Where one turn sends some rows of the set: a few examples, then the rows asked
vumi: 29.5	43.8	1.0	-4.3	-29.1	4.6	-12.6	5.7	33.0	19.8	21.3	12.8
figiz: -4.0	13.3	27.3	9.5	-39.5	-2.3	-16.3	14.6	-25.2	11.2	3.2	-27.0
manab: 20.8	33.7	4.9	-19.0	23.7	3.5	26.3	9.5	-3.0	14.1	29.7	-10.9
biril: 26.5	62.2	25.2	-10.9	-30.6	-1.5	-14.7	4.7	17.6	34.2	-6.9	5.2
gumev: 24.6	11.9	-5.8	-5.5	12.4	-22.0	20.9	10.5	21.8	6.4	11.7	-30.1
Pob: -12.7	30.5	-10.9	-5.3	-1.0	11.5	1.8	-6.7	-5.9	-1.9	-1.4	23.5
lur: 19.4	30.1	19.4	-19.4	10.2	-5.0	30.9	0.3	-32.7	24.1	16.9	-18.8
zal: 7.5	57.0	17.7	8.7	-45.4	-18.7	-26.1	0.7	14.1	7.6	9.5	1.7
Zabok: -5.1	29.8	18.0	-39.1	-31.9	3.0	-0.4	7.2	-19.4	33.3	20.1	3.1
kab: -4.3	17.6	-19.4	-7.0	2.8	22.1	3.3	-16.7	-25.7	4.1	-2.8	-4.0
lalub: -22.7	8.0	-12.3	-14.7	-17.7	-17.7	-13.0	1.4	-8.9	1.2	7.3	-35.1
bog: 6.2	39.4	-10.4	-1.4	3.4	-15.1	-16.0	24.3	-25.4	6.3	13.2	-49.6
rit: 8.4	7.6	-11.2	-0.9	1.7	18.1	4.3	-22.2	-30.1	14.0	-4.4	-24.4
gorad: 33.5	18.8	-27.6	-0.9	-1.3	26.8	-1.2	-6.2	16.6	6.5	10.2	-22.4
Gub: 16.8	33.9	49.7	-14.2	-32.9	7.0	-7.4	14.6	12.1	29.8	-2.7	-2.9
bire: 30.7	58.1	14.4	0.7	-9.5	0.9	-10.4	-7.6	32.6	7.9	-14.6	4.2
Zevuf: 17.4	19.7	1.1	8.0	-13.4	-2.3	16.2	10.7	-17.7	4.6	25.2	-58.2
bapar: 27.5	59.0	-9.5	15.1	-18.1	2.8	-26.7	2.1	-13.2	-2.9	-19.9	-4.0
duped: 0.2	19.1	-26.5	5.2	-1.5	1.8	25.2	-13.5	-6.3	17.3	29.4	-23.7
Tiga: 13.9	23.2	32.4	-15.3	-5.6	-12.0	20.1	-11.3	-33.7	29.0	0.6	-27.9
Vir: 16.7	24.1	35.0	-15.5	-41.4	-2.0	-17.3	18.3	-30.7	13.6	4.2	-35.1
giz: 16.7	41.7	-12.1	-7.3	-16.0	0.2	-11.0	16.9	23.1	-18.7	-26.5	-17.1
tavo: 14.1	27.0	-32.4	16.3	-8.0	10.2	14.8	-18.6	4.9	-5.7	1.9	-5.2
Luz: 15.8	10.2	-21.1	2.8	2.5	19.6	7.1	-21.5	-23.8	17.1	-7.1	-16.6
Farol: -2.0	33.8	7.1	9.1	-34.6	-12.5	-11.0	20.4	-31.8	38.0	-0.9	-3.0
Giku: 35.8	36.4	20.8	-17.0	-28.3	-7.2	15.1	36.8	19.4	28.4	-5.0	-4.9
Tiro: 11.1	43.8	-26.2	12.2	6.4	0.8	7.0	-20.3	28.3	5.9	6.5	-6.8
Nad: 23.8	55.8	16.4	-11.1	-11.3	12.1	-15.6	0.0	38.3	7.4	-13.9	-22.0
vuge: 30.3	36.6	8.9	-8.0	-27.8	-1.9	4.5	20.7	37.6	26.6	8.1	14.5
Fub: 24.0	47.8	42.4	-8.6	-33.9	0.5	-22.6	11.4	0.2	14.5	-15.2	-2.9
Lipa: -1.2	55.4	-17.3	9.7	-5.7	16.0	0.0	-27.3	12.3	7.8	-6.5	-2.0
kip: 20.1	46.6	20.4	-4.6	-11.4	-27.5	-10.4	18.3	-22.2	3.8	7.6	-48.6
Ber: 28.7	37.9	-5.1	3.5	-28.3	13.5	-1.6	1.8	37.5	16.0	24.0	12.3
Fal: 37.9	28.4	-31.6	-1.8	-2.6	26.7	-9.9	-6.1	22.2	10.5	8.0	-16.2
ziz: 17.2	16.2	20.1	-12.2	-4.4	-12.6	28.8	-14.6	-32.0	20.5	0.5	-29.8
Zok: 12.9	35.4	-10.7	10.5	-0.2	8.5	40.2	-13.9	-3.3	23.3	29.2	-11.1
luk: 16.2	51.4	37.9	-7.8	-29.6	-33.3	-4.3	3.7	-7.1	8.0	3.3	-41.4
gegu: 13.0	8.4	27.2	-14.2	-8.8	-7.9	-2.3	12.4	-24.0	8.7	20.6	-49.3
led: 1.4	37.8	35.0	-11.3	-32.9	-13.5	-32.5	6.9	-19.3	22.6	-0.3	-24.8
Lesep: 8.6	7.8	3.8	-10.0	-21.5	1.8	15.6	7.1	-29.3	20.2	30.0	-45.4
Vilid: 26.6	28.2	-1.9	22.1	-1.5	-7.3	19.6	0.6	-0.5	20.8	-1.8	25.9
nokur: 24.2	27.3	-29.1	-12.3	-2.1	16.5	-8.3	4.2	28.6	-4.8	-5.4	-22.3
mebe: 44.4	62.4	14.7	-32.8	-18.8	8.8	-9.7	20.9	-3.3	10.5	7.2	-23.9
feki: 34.3	60.6	-16.4	2.3	-16.3	6.2	-0.3	-3.6	36.0	5.0	-10.5	-9.3
Feso: 3.0	50.7	22.5	-0.5	-45.1	-26.3	-27.2	2.1	8.9	6.2	13.8	-1.7
gof: 15.2	39.0	33.8	-12.1	-24.7	-34.0	-1.0	0.3	-14.3	0.5	4.7	-40.1
Kiru: 1.6	44.4	15.3	12.0	-42.9	-24.2	-24.2	14.9	-6.9	19.4	0.1	1.8
Ludob: 10.6	1.7	-2.6	-2.0	1.4	4.5	34.0	-5.1	-18.1	9.5	26.2	-16.2

bire moves to -> Tiro
Feso moves to -> vumi
Ludob moves to -> gegu
And these:
lur moves to -> kip
Zok moves to -> Zevuf
Giku moves to -> giz
Ber moves to -> gorad
lalub moves to -> Zabok

Where one turn sends some rows of the set: a few examples, then the rows asked
suvu: 6.8	26.7	51.0	41.2	-10.1	-2.4	20.3	-1.5	-10.3	11.2	24.4	-26.0
kekab: 22.1	28.4	27.9	16.9	-4.3	-24.5	-1.9	-30.9	2.2	-19.3	4.1	-3.6
tuk: 0.7	10.9	-11.6	-6.6	13.5	16.0	-0.5	2.5	26.4	28.0	-11.2	-43.6
totu: 0.0	21.7	-13.5	-4.6	21.4	15.7	-3.2	7.6	16.7	19.5	-11.6	-52.3
pozaz: -22.6	13.0	-2.6	47.5	7.1	-0.5	11.1	-20.9	-7.1	21.6	-30.7	-32.1
Lifoz: -30.1	34.1	-5.3	15.7	16.1	6.2	-2.4	-5.5	23.7	13.8	-5.7	-18.2
kiruf: 4.1	-5.3	-18.5	25.6	-8.0	-16.1	10.0	-27.7	4.6	20.5	-19.8	-56.7
lib: -16.0	14.5	-4.9	51.8	-9.1	1.9	6.7	-28.4	-5.8	23.8	-21.9	-33.3
roke: 17.8	28.0	51.9	31.9	-4.4	-8.2	20.8	-0.2	-18.5	14.7	14.9	-19.0
fidon: -16.8	14.0	-0.1	49.8	2.1	4.9	16.7	-23.4	-8.3	17.8	-25.3	-31.1
moz: 24.9	46.8	5.3	2.4	-19.0	-32.9	-3.1	-4.3	15.2	-11.5	14.5	-32.0
dizok: 5.1	25.8	-14.3	-7.2	15.3	8.7	0.0	4.0	18.9	27.4	-14.5	-40.0
nake: 16.3	44.8	11.1	1.8	-7.7	-32.8	0.8	-4.9	13.9	-21.8	12.6	-35.1
Soz: 46.7	9.4	9.5	23.5	6.7	-18.9	41.1	-12.4	-5.3	14.4	-9.8	-48.1
gud: 11.6	28.3	47.4	38.5	-13.3	-9.3	18.6	1.2	-8.3	18.0	17.0	-10.9
birov: 47.6	8.3	2.7	30.5	4.2	-20.3	30.5	-10.2	-15.7	20.5	-15.2	-51.8
Nugi: -10.8	-3.2	23.3	-2.5	-6.6	3.5	-25.4	-23.4	10.2	4.1	8.5	-9.6
ror: 26.3	45.7	12.1	4.3	-19.2	-25.8	-1.9	-5.6	15.2	-9.5	18.5	-38.4
fito: 11.8	11.2	27.3	-24.1	-14.3	8.3	-5.0	-2.3	24.9	13.5	13.5	-45.0
Zego: 22.4	45.3	23.3	37.6	-24.5	-15.1	16.9	13.7	-13.6	12.2	3.3	-50.8
Ligu: 20.8	53.4	19.0	1.8	-13.6	-28.1	-4.1	1.1	12.6	-13.2	13.3	-33.9
valil: 24.4	2.2	19.7	38.5	24.3	4.1	25.3	-2.0	-19.1	29.7	-8.9	-17.8
Rusu: -2.3	20.4	-12.3	-8.5	14.2	9.2	1.7	3.5	19.7	20.0	-7.4	-56.6
pokil: 40.2	8.0	0.6	30.7	4.7	-19.9	35.7	-17.0	-14.3	12.0	-6.6	-47.2
Kode: -15.3	-2.8	27.4	-9.1	-10.7	-11.3	-14.2	-25.6	9.2	6.2	2.6	-11.5
vufu: -9.7	3.1	19.0	-4.9	-9.9	-7.7	-23.3	-30.5	22.0	-0.6	-2.2	-11.0
tenam: 19.6	25.5	49.9	40.1	-11.4	-1.0	20.3	-1.2	-15.1	11.9	16.2	-11.3
vimu: -13.5	3.4	24.7	-4.1	0.8	-0.3	-17.0	-30.0	13.4	0.0	11.2	-12.2
Vam: -21.7	15.6	-11.3	49.7	1.2	5.2	11.5	-18.6	-3.3	23.8	-21.4	-35.0
Pigu: 48.6	7.9	3.7	33.1	13.6	-11.3	30.9	-16.6	-7.4	16.8	-4.5	-48.9

Lifoz moves to -> kiruf
Ligu moves to -> vufu
And these:
ror moves to -> vimu
lib moves to -> Pigu
fidon moves to -> Soz

